Rotation paths and how fast each direction turns (degrees a step)
Each turn is a multiple of 5 degrees from 10 to 175, or 0.
Each row of a path follows its step; steps can be skipped.
path 1
step 0: [ 18  10   1   4   0 -11  32  13   1   0   3  19  11  19   8   7 -11   9
 -18   4   0  -6 -10  -5   6  -5 -22   4 -15  -5   7  14  -2 -13  17 -16
  11  -8  15 -13  20  -7  23  10  11  -3   9   3]
step 1: [ 17  -4   1  -9  -5 -12  19  24  34  -9 -19  21   6  13  12   4 -13 -21
  15  10   9   8   4  12  -3   2   3  -6 -15 -14  -1   7   6  -3  25 -17
  -6   4   1   4  -3   6   8 -10  -8   6   2  -4]
step 2: [ -1 -21  14  16   2 -16   2  -2   9  10   3  10   3  10  -4   1   4 -31
   2  29 -11  13  12  14  -7 -11  12 -18 -22 -24  -4   0  -4  11   0  -1
  -4  -1   5  13  -1   1  11  -7  15 -25   2   5]
step 3: [ 10   0  31  33  -7  -1  27   0  -3  -8  -9  -4  10   3 -22  -1   4  -8
 -15  10 -10  -4  10   7  10 -19 -12  -4 -18   4   3   2  -6   4  13   2
  21  -7   3 -13  -3 -21   5   1  13 -12  -2   2]
step 4: [  8 -13   1 -10 -13  -9  39  20   5  -9 -13  10  24  -4 -12 -10  -7  -1
   3   5   2   2 -14 -26   5 -14 -11  -7  -6   2   7  -3   4   1  22 -16
   8   1  -1   5  17 -13   6  -6   4  -2  -1 -24]
step 6: [  2   0  28  18 -21   6   7  12  20   1 -16  11  -7  -1  -8  12  -6 -23
 -17  26   8   3   4   4  -7   3   2  -2 -15  -5  11  -5  -9   5  -3  -8
  -3 -11  -1   0 -16   5   0 -19   4 -15 -19  23]
step 7: [  5 -18   0  16 -21  -1  12   0  -4 -10  -5  -9  16 -14 -27 -15  -5 -16
   4  15   4   8   4  -1 -16 -16 -18  -4   4 -18   5  -7   0   4  14   6
  14 -14   4  -4  10  -9   5  -2   0 -27 -28   0]
step 8: [ 10  10  11  -3  -8 -19  25  12 -21   3 -15   8  17  -4 -20  13   4 -10
  10  -5 -10   1  -9 -10   7  -6 -12 -13  -5  -4   3  -7  -1 -12   0   5
  14 -20  12  30   2 -19  -4  16  -6  -1 -15 -16]
step 10: [-10  16   7  -9 -20   7  -2   6   3 -15   3   9   5   7 -23 -10 -20 -14
   0  18  16   4   6  -1 -13   8  -1  19 -13 -30   8   1   4  -9   9  -3
   1   3  13   9  -8  12  15  -5   2 -17 -19  22]
step 11: [  5  15   2  14  -8  -4  16 -13  11  -3  -1  16  -3   1 -11   9 -13  -2
   0   4   2  16 -14  14  -9 -11   0  -9  -1 -22   3  -3  -5  10  11  21
  15 -35  12  15   7   4   0   7  -4 -11 -33   7]
step 12: [ 18 -16   4  12 -10 -22  24  -9 -15 -12 -16   1  -6  -2  -6   2  -5  -1
  21   3  -8  15  -7  -5  -2  12 -21 -18   6  -7   7  16 -16  -4  12  -2
  14 -11  21  14   0 -12  -4  12 -15  -7   6  18]
[  6   6   3   3   0   0  -3  -3  -1  -5   0  -5   3   2   0  -6   1  -1
   5  -1  -2  -1   7   3   1   1  -5   2  -4  -3  -1   2   2 -12   1  -2
   0   5  -1  -1  -6  -4  -2   3  -3   5  -2   3]
155
[-3  4 -4 -2 -6  0 -4  5 -7 -2  1  1 -1  3 -6  4 -4 -3 -2 -6  0  9 -1  0
 -3  7 -1  3  7  0  0  1  0 -4 -5  1 -2 -4 -1 -1  0 -3 -4  2 -2 -3 -7  2]
25
[-5 -3 -3 -2  2 -1 -2 -3  7  6 -3  0 -3  3 -2 -4  3 -1 -2  3  4  6  5  8
 -1 -1  6 -3  0  0  1 -7 -3 -3  4 -1 -2 -4  3 -4 -1  0  1  2 -4  1 -7  8]
80
[ 6 -7  2 -3  4  3  5  0 -7 -2  3 -1  3  0 -3 -2  0  4  0  2  0  0 -8  8
  5 -3  4 -1  7  3  7  0  2 -2 -3 -7  3 -1  2  1  2 -5 -1  3 -1  3 -1  2]
85
[  1  -2   3  -4   0 -10  -4   3  -1  -1  -1   7  -5   1   0   3   8  -3
   4  -2   2  -1  -4   4  -3   1  -3   1   1   0   2  -3   0   1  -2   0
  -4   8  -3   5   0  -5   2  -6  -5   4   5   4]
95
[ 1 -5 -4  4 -4  3  5  2  3 -5 -2  0  0 -4  1 -9 -1  2  6  2  1  8 -3 -6
 -2  1  1 -5  3 -1  2  2  1  4 -1 -1 -8  6 -2 -3 -2  0 -6  0 -3  1  3  3]
135
